D: 3 groups of rows, each row roughly a mix of its group's hidden directions
D (98 x 10)
[[-58 -20  -5 -40  19  -9 -13  -8   8  17]
 [ 55  -7 -14  45  -9  25   4   7 -12 -13]
 [ 19  -4  43  -8  16   4 -41   2  40  24]
 [  1  36  49 -22 -25 -17 -28  22  -4  -5]
 [ 22  46 -21  12  -2 -12 -17  12  52  -2]
 [-36  13 -31   3 -16  18  30 -29 -32  26]
 [ 12  19 -44   7   1  -7  12 -11 -60  -3]
 [ 23  -4 -10  25  11 -61  31  -8  16  -8]
 [  8   0   1  21 -25   7  29 -60  21  19]
 [-59  20  -1  13 -19  -3  12 -28 -19  27]
 [ 56  -1  31  -8  13  11 -22  27  24 -14]
 [ 32  -1  25  32 -33  39  16   0  -7  29]
 [-11  -3  35  -1   7  -5  -9   2  50  48]
 [-14  30   7 -30  -2  45  30   0 -37  -9]
 [-45 -11 -29 -25   2 -46 -16  14  -7 -13]
 [ 20  22  39  41  25  -1 -17  31  20  -9]
 [  1   8  21  12 -43  24  41  -6 -38  14]
 [ 39   7 -25  50  19   4  -8  -5  34  -9]
 [ 54  -8  38  31 -10   3 -23  -9  17  -5]
 [-29   1  42 -19  13 -32 -12 -16  29  32]
 [ -2  12  32  -4  42  28  26 -24 -38  -3]
 [-33 -13 -40 -40  -2 -36 -13  -1 -11 -19]
 [-10 -19 -49 -28  24   9  26  -5 -37  -9]
 [-51   0 -30  -7  -4 -34  -5  35 -20  -2]
 [ -2  45 -31  -3 -21  40  22  -3 -28  -6]
 [ -8  -3   7 -77  -8  -6   2   4  -3 -14]
 [ 59   7  10   8   9 -35  -7  -1  35 -10]
 [ 15 -12 -10   0  15 -32 -39  41 -12 -37]
 [ 44   2  45  35  13  26  -6  16  -5  11]
 [-13 -17 -64  -1   3  -6  17  -5 -27 -27]
 [ 13 -44 -10   9  -6   3 -26  12  55 -15]
 [ 27   9  26 -10  -2  11  35  56   9 -16]
 [-24  20  10  -1 -49  25   9  21 -16  40]
 [ 29  33  38   2 -19  12  29  39  -3 -16]
 [ -3 -24 -31 -54  12  20  -5  15 -13 -33]
 [-40  13   1   1 -47   9  19  -4  -9  43]
 [ 61 -17 -18  16  12   8   4 -25 -19 -25]
 [  1 -37  10 -19  31 -14   0 -28 -46  23]
 [ 27  14  44 -21 -15  45 -18  18   9  14]
 [ 18 -10  -2 -29 -13 -19  -4  56  30 -23]
 [ 38  -3  15  17  51  28  24 -22   3  -4]
 [ 29 -32 -15 -37 -28  25  31   3 -23  -4]
 [-34 -23  -7  -8  -3   8 -30 -50 -28  19]
 [-15 -48  15 -42 -16   9  13  16 -31 -13]
 [  5   5  37  40 -30  15  13 -16   6  42]
 [  9  25 -50   3  -2  -2  -5 -18 -53  -6]
 [ 29  12  43  27   2 -31 -35   8  24  -1]
 [ 12 -24 -16 -34   7   6  16 -58 -24   9]
 [ 43  -7  20 -29 -37  20  -7 -24  10  28]
 [ 33  20  29  38 -29  22   6  -3  16  32]
 [-10   3  31 -46  16  35  11 -28  10  28]
 [-57 -13  -7   6  45 -25  -7  12   3  -6]
 [ 38  18  -4  52  17  14 -20 -18  25 -11]
 [-52  -3   8 -13  -7  14  36  18 -40  -3]
 [-30 -11  28 -41 -17 -25 -33 -11  23  13]
 [-28  23 -32 -17 -16  -2  11 -20 -53  15]
 [ 14 -15  55  11  -3 -23 -43   7  20   7]
 [ 32 -14  35  42  22  22  -9  29 -11 -13]
 [-45   5 -18 -12 -43 -33 -20  25   2   2]
 [-18 -10 -19  13   4 -44 -26  46 -20 -19]
 [-15  12 -23  14  23 -28 -50 -35  18   1]
 [-47  12 -35  41   4  -7  -7 -28  -9  15]
 [-37  12   2 -19 -38  22  22 -14  -9  43]
 [-56  47  -4  13 -19  14  -1  -6  -7  15]
 [ 17  12 -31 -13  56  17 -13  -5  22 -26]
 [-42 -25 -26 -36  -1   7  15 -20 -35  12]
 [-17  42  10 -25 -43   9  22  21 -28   6]
 [-16  24  -3 -56  16 -13  19  23 -33  -5]
 [  0   3  12   0  40 -15  -8  -9  57 -32]
 [-28  25  19 -36 -43  10  23 -13  -8  26]
 [ 24  14  36  53  -4   7  -4  10  37   0]
 [  6   2  52  18   5  18   0   7  54   1]
 [-13   0  31  -5 -41  -2 -30  35 -21  32]
 [ -5 -33  27 -21  11  38  22  -9 -41 -16]
 [  9  60   8 -23  -5 -17   9  26 -31  -5]
 [-57  -6  10 -37  -4  15  25  -6  11  24]
 [-52 -41  11 -26  11   4  16  -3 -23  18]
 [-61 -15   5 -35  -7  -1   8 -16   5  29]
 [ 55  10  -2  10   5  19 -18  25  14 -41]
 [ -7  11 -18   6 -20  35  43 -17 -32  32]
 [-13  20  51  25   8  10  -8  26  37  18]
 [-49  -5   4 -58  14  -7   4  -5 -13  12]
 [-37  19  16 -34 -27  -5  35  16 -26  20]
 [-39  -6  15 -23  -5  46 -28  -1   3  34]
 [ 52   7  11   2  -1 -15  33  37  13 -26]
 [ 10  47 -16  12 -27  -6 -23 -30  33  22]
 [-29 -11 -21 -36 -32 -37 -31  12  -5 -11]
 [-26  18  -8  34 -40   3 -13 -27  24  33]
 [-44 -25   2 -49 -17 -24   2   9 -16  16]
 [-26  22  52   0   8  -2   8   1  42  25]
 [-32 -10 -12 -54 -26 -18   8  22 -26   5]
 [-13 -43   4 -31   8  35  17  -9 -39 -16]
 [-13 -13 -18   0 -12   7 -26 -43  27  49]
 [ -9  -8 -57  -3  28 -13  25  -6 -29 -24]
 [  3  23 -21  71   1  -6  -7 -16  -4   1]
 [ 27  21  39  38  -4   8 -17   5  44  -4]
 [  5  -6  -4  20 -28 -47 -34  13  39  14]
 [-31  10  22  -1 -12 -29 -24   8  57  -6]]
which group is each row in? (one row of each group first)
[ 51  -1  10   4  31 -29  -7  32  -3 -28] => F
[ 22  -7  54 -12 -31   1  34  -4  -8  25] => T
[ -1  10  58  28  -9   6 -12   6  35  26] => A

[ 15  40  -8  18  24  -8 -24   1  55  -1] => F
[  0   2 -16 -34 -36  33  17 -15 -39  26] => A
[ 31  -1   3  20   6  35  37 -44 -11  18] => A
[ 46 -18   6  40  19 -11 -23   5  32 -17] => F
[ 16   9 -21  45  -2 -23 -11  33  16 -40] => A
[ 38  12  25 -22  21 -10 -35  17   9 -40] => T
[ 42 -25  30 -27 -23  27  19  13  11  22] => T
[ 43   9  43  28 -16  27 -17  20  10   7] => A
[ 21 -11  -9  14  30 -13 -30   7  58  14] => T
